One vector is turned by the same rotation once a step. Each row is the vector after some number of steps, and that number follows the row.
The counts run from 0 to 279.
[122  90 106  80 158 148 108 107 131 112 171 167 182 121 116 117 100 106
 149 143 122 118 119  99 128 151 130 132 162 129 115 144 146 112 145 128
 151 172  73 137 129  98 107 127 114 157 176 140 100 146 162 119 181  84
 164 169 152 114 149 149  87 113 136 154 106  76 133  96 156 139 142 115
 153 104 167 107 102 141 147 145 137 151 131 167  96] => 127
[112  91 116 105 147 130 108 106 117  69 191 145 130 125 127 113 109 134
 145 111  79 123 119 136 108 168 124 115 131 107 119 116 132 115 161 106
 157 157  82 128 105  90 124 131 128 128 179 128 113 142 178 134 183  85
 169 165 161 130 153 147  98 132 145 151 129  94 132  98 159 172 152 111
 120 105 181 104 109 142 127 140 126 129 144 178 122] => 122
[ 94  97 130  87 143 147 107  91 120  92 143 170 142  96 115 129 105 120
 136 137  76 147 105 138 104 146 111 114 163  76 110 120 105 138 136 108
 180 152 102 135 108 127 123 139  89 128 161 109 117 124 146 152 196  91
 141 149 154 136 162 140 106 146 123 123  96 119 130 103 147 179 134  91
 127 121 200  78  97 150 156 132 140 145 109 164 100] => 221
[118  86 132  90 137 135 130  82 131 105 141 167 171 126 112 131  72 123
 139 151 119 126 120 118  98 164 116 127 143 133 125 134 107 101 136 109
 174 144  93 116 139 125 109 127  75 141 193  85  99 140 147 103 196 118
 169 143 177 143 167 114  90 137 118 127  89 119 129 127 126 145 133  85
 157 111 164  80 102 168 130 139 129 147 100 132 119] => 85
[122  90 139 106 134 129 129  95 103 114 150 124 162 131  85 119  79 130
 141 127 103 138 122 132  77 184 106 141 127 118 109 125 112 115 123 101
 151 140  89 112 118 119 136 140  75 138 165 103  89 142 142 130 180 119
 155 172 173 171 183 142 105 150 118 143  96  98 106 137 145 176 139  91
 139 130 165  77 104 160 151 124 143 129  97 163 143] => 215
[117 128 116  77 114 144 104 113 109 121 139 172 173 107  86 118  88 106
 162 147 123 115 104  88 116 160 116 146 153 116  95 124 153 111 138 105
 135 163 104 117 128 120 133 150  75 148 181 111 101 115 125 126 186  82
 151 185 156 136 155 152  91 142 124 127  90 116 117  89 149 163 136 116
 141 128 148  79 133 147 174 143 127 140 117 164 105] => 195
[106  73  83  91 137 177 126  76 140  95 159 174 164 127 144 133  99 120
 132 162 111 138 138 124 100 160 137  94 149 124 136 127  92  99 114 123
 185 146  98 143 115 117 117 124 103 141 174 107 104 145 159  92 186 126
 168 161 178  95 157 157 100 145 121 151 104 124 117 125 132 141 132 105
 140 105 172 115  94 153 148 142 125 128 111 155 130] => 267
[124 107  93 110 102 148 114 118 113  99 180 129 148 128  91 115 105 114
 147 107 107 133 130 126  91 171 128 136 124 137 108 115 120  98 130 107
 130 151  92 116  86 117 149 136 102 160 151 133  93 132 148 100 170 110
 156 205 162 141 167 192  91 167 120 171 122 115 112 108 132 174 157 123
 143 126 151  95 124 157 149 117 128 113 115 205 157] => 165
[ 95 102 119  80  98 162 114 105 125  86 170 170 121 111 115 144  99 104
 168 144 102 113 109 123 104 155 128 112 141 113 130 145  88 104 123 105
 179 135 105 105 131 145 129 154  94 135 166 117 114 105 174 109 194  85
 162 161 177 119 156 139  85 164 117 124 108 145 106 114 106 165 148 101
 148 116 156  95 111 165 133 119 132 122 130 139 161] => 70
[102 118 135  85  95 136 123 110 106 100 150 154 147 115  87 122  90 134
 164 149 116 114  98 102  96 173 122 133 137 121  96 142 158 124 112 104
 153 137  72  98 138 141 143 166  67 118 157 126  91 141 161 139 189  82
 152 172 159 143 150 149  94 144 126 138 105  95  89 108 153 157 142 110
 130 135 174 103 119 146 154 112 137 143 121 162 158] => 211
[ 93 142 109  82  89 140 109 125 128  97 166 171 152 111  89 131  98 114
 163 138 119 114 100 100 112 145 148 140 147 128  95 125 162 112 148 117
 146 158  80 108 120 130 137 151  98 155 158 149  98 134 158 104 174  62
 157 185 142 128 145 171  65 141 128 136 114 122 127  77 145 161 159 130
 151 117 147 109 131 137 143 122 115 147 139 183 137] => 29
[ 90 114 142  93 143 131 116 104 109  96 155 146 137 116  90 123  91 125
 145 120  80 148 109 156  87 166 122 141 138  78 100 112 112 133 156 101
 155 142  88 129 104 109 143 135 111 134 162 114 101 124 147 140 175  82
 139 172 153 158 177 159  95 134 131 130 107  98 131 112 154 197 145  99
 136 118 181  77 105 144 156 115 137 132 128 168 125] => 57
[ 85 129 135  96 108 131 115 116 122  91 173 156 117 118  95 131  98 126
 150 111  89 125 100 145 100 157 134 145 124  92  98 100 130 123 170  90
 155 156  92 114 109 123 140 146 114 127 169 123  98 128 162 116 177  72
 152 168 150 148 165 155  80 135 132 121 118 125 137  87 148 193 163 106
 136 113 161  86 123 148 131 126 117 135 140 181 134] => 188
[108  77 106  85 167 170 118  86 121 118 145 146 149 121 139 124 112 116
 116 158  93 139 120 124 102 158 113 104 151  98 131 134 120 130 117 123
 191 154  71 143 126 111 113 106 101 134 134 128 108 144 151 123 166 126
 140 165 184 125 168 154 101 132 115 145 115  96 109 116 152 161 131  96
 148 103 200 117  82 147 146 127 144 149 106 174 109] => 108
[ 92 120 116  91 123 163 115  90 131 124 140 165 142 111 116 141 108 109
 118 147  96 130 115 133 101 166 124 130 135  74 113  96 115 125 149  99
 179 158  97 138 117 122 145 128  91 127 158  97  93 124 120 105 166 123
 130 174 182 131 168 173  96 139 117 123  98 140 113 101 147 189 133 101
 130 107 167  80 115 148 167 131 118 135 111 181 112] => 40
[ 86 127 117  76 101 145 122 117 143 108 162 164 148 115  96 131 100 118
 139 140 117 125  99 134 105 142 158 141 147 126 105 121 149 111 150 122
 162 151  74 116 113 133 132 134 116 163 143 158  89 140 173  88 164  74
 152 173 142 129 158 170  57 136 121 136 116 117 140  88 135 159 162 118
 175 104 161 105 114 150 123 109 112 156 130 186 137] => 27
[140 111 120  86 131 139  99 109 110 124 186 161 156 114  95 127 126 108
 135 152 118 100 110  96 125 163 114 154 131 109  94 124 160 125 143 118
 140 184  77 125 121 103 141 142  76 130 158 114  93 122 151 128 174 111
 151 175 161 130 146 166  92 132 125 182 104  93 117  88 169 168 146 106
 123 122 154  85 130 126 146 140 125 142 107 187 100] => 14
[135  90 114 102 116 128 120  93 115 102 159 159 145 107 129 124 108 121
 138 144 103 120 121  94 128 161  99 106 142 131 129 133 134 107 126 107
 166 163  89 110 135 134 105 123  55 122 151  96 121 135 145 133 202 118
 177 159 195 144 158 120 103 165 103 142 100 136 126  89 144 152 145  96
 139 124 181  94 123 167 121 137 125 146  91 175 106] => 246
[107  80 115 105 115 130 140  91 135  87 163 146 145 126 130 130  89 131
 131 130 106 130 131 124 103 159 120 102 129 152 146 130 108  93 127 114
 182 141  86 110 129 137 102 115  87 135 154 110 107 152 165  96 190 123
 183 155 180 146 167 123  88 161 109 135 109 137 138 115 128 147 155  95
 156 108 176 105 100 174 101 121 122 141 105 167 139] => 249
[106  98 138 106  92 127 140 103 115  99 162 137 149 125  77 133  83 135
 149 127 120 141 117 133  75 171 132 139 122 139 105 126 112 112 118 114
 153 135  89  95 107 143 144 153  77 141 149 123  78 150 165 104 173 105
 160 172 156 155 173 158  88 161 115 155 107 119 112 128 124 167 157 102
 150 129 158  87 106 163 127 105 131 127 105 171 175] => 51
[ 94 100 112 103 140 125 123  97 127  91 156 131 145 132 122  99  77 144
 142 116  86 138 119 120  97 156 128 107 143 121 126 118 154 118 148 103
 158 148  63 121 116 107 113 116 122 147 145 150 112 171 152 126 175  86
 165 175 169 149 164 150  85 139 129 123 131  91 134  96 171 159 155 116
 147 103 198 132 103 153 138 121 130 152 140 192 120] => 256
[ 95  93 128  80 135 145 123  99 123 111 139 154 153  95 110 121  98 114
 141 135  94 164 105 130 105 139 121 118 172 101 121 148 117 130 121 130
 188 145  82 129 117 135 111 115  94 159 134 145 112 140 156 126 181  85
 138 154 158 140 177 145  84 150 106 133 103 115 134 106 133 158 147  93
 173 117 195  99  91 165 136 101 151 158 112 172 111] => 224
[ 78 113 107  79  99 177 120  90 135 104 137 187 145 112 113 145  95 107
 142 166 110 126 112 125  97 156 143 115 147 104 123 126  94 104 128 103
 188 135 111 112 128 145 133 144  85 128 174 100 101 121 149  88 182  99
 158 158 170 120 158 150  83 149 114 112  94 155 113 106 112 159 138  97
 143 108 160  92 110 156 148 127 123 128 116 150 145] => 202
[103 143 110  89  90 135 110 122 122 101 162 163 153 113  88 120  99 119
 164 133 117 114 103  93 113 152 136 142 138 127  99 116 169 108 146 105
 134 159  87 110 117 126 141 156  93 144 156 142 105 130 151 114 169  64
 161 191 153 135 151 170  74 151 133 131 113 119 120  77 149 165 156 127
 142 119 150 103 142 145 154 127 118 141 137 193 133] => 30
[106  93  90  97  95 163 117 106 129  76 192 168 137 119 114 138 126 120
 148 140 114 119 126 122 103 163 146 115 131 132 122 126 106  93 124 117
 164 149 100 124 100 121 147 158 104 139 167 133 104 121 179  93 184 110
 170 172 159  96 144 178  95 159 124 173 120 129 112 105 122 150 153 116
 131 107 153 109 113 148 135 131 119 110 129 177 165] => 4
[111 110 119  74 141 159 109 111 119 116 193 155 154 129  97 129 115 113
 142 161 124 112 113 119 100 167 147 152 134 114 104 134 147 121 144 120
 162 169  55 132 127 100 151 142 110 142 154 151  84 134 188  99 159  98
 141 175 151 113 150 169  79 111 135 177 118  80 115 108 157 169 144 112
 160  99 155 108 104 132 139 122 131 145 124 172 138] => 11
[ 92 111 102  84 100 137 124 102 125  79 149 158 157 117 116 112  84 136
 170 136 111 128 107  95 105 144 128  97 163 139 118 147 162 109 115 114
 163 135  81 107 132 134 109 139  89 137 153 148 117 153 162 133 193  65
 167 169 158 128 147 147  89 150 119 119 115 107 113  89 151 139 146 120
 143 118 189 131 113 154 143 115 136 152 139 170 143] => 95
[ 99 108  93 104 104 161 107 108 123  80 201 154 110 123 125 141 132 117
 140 125  89 111 121 137 105 168 138 121 114 103 117 111 117 112 144 106
 163 157  92 125  93 113 147 146 115 127 154 131 103 121 174 109 173 105
 160 182 172 113 151 185  92 153 128 168 126 128 117 100 146 179 149 115
 118 103 161 110 124 141 133 131 114 117 137 186 162] => 6
[104  89 116  84 130 155 123 106 113  89 174 143 140 130 118 126  72 116
 168 133 104 112 121 134  95 172 124 116 129 130 133 145  96 101 133  98
 162 139  80 118 136 119 121 147 118 139 182 119 105 130 187 115 184  81
 164 173 182 125 164 136  92 140 140 126 118 101  99 128 128 169 143 110
 154 109 152 108  95 161 140 123 143 123 144 130 165] => 234
[127 102 137 107 118 123 121  98  93 111 158 129 149 124  86 113  81 128
 148 122 101 135 119 120  82 186  98 135 126 120 105 126 125 117 125  96
 139 143  82 112 115 116 135 145  68 125 161 103  93 139 140 139 180 108
 152 180 175 174 175 144 108 156 122 143  99  99 103 122 151 175 138  99
 124 137 171  81 112 156 158 122 144 127 103 174 144] => 214
[ 91 120 129  79  96 137 124 104 110 109 149 155 148 119  82 126  85 133
 163 157 123 119  99  97  91 168 134 131 139 123  95 146 162 125 107 109
 162 130  68 102 143 142 141 165  68 120 142 138  91 143 166 128 172  82
 151 167 159 138 157 149  88 141 125 139 109  96  93 107 152 156 137 103
 147 125 175 111 110 147 147 105 141 144 125 157 169] => 210
[104 119 116  88 141 169  95 101 115 113 173 166 132 120 108 139 126 106
 133 143  97 113 114 133 105 172 126 143 129  76 100 109 113 122 151 102
 154 167  94 144 106 100 157 149 112 124 171 114  93 108 156 118 172  99
 139 181 164 116 153 178  97 131 135 153 109 111 108 102 154 185 130 105
 119 109 155  82 121 128 169 138 123 124 126 170 128] => 171
[128  82 133  95 138 132 131  89 114 117 146 152 172 126 104 121  72 118
 137 143 113 132 124 120  96 169 104 131 133 137 123 134 110 103 133 108
 166 144  84 120 137 124 105 125  76 136 178  91  97 141 141 108 189 120
 167 158 181 157 174 121  94 142 115 132  96 112 125 125 136 153 139  86
 160 118 162  79 102 163 131 133 139 143  92 146 114] => 84
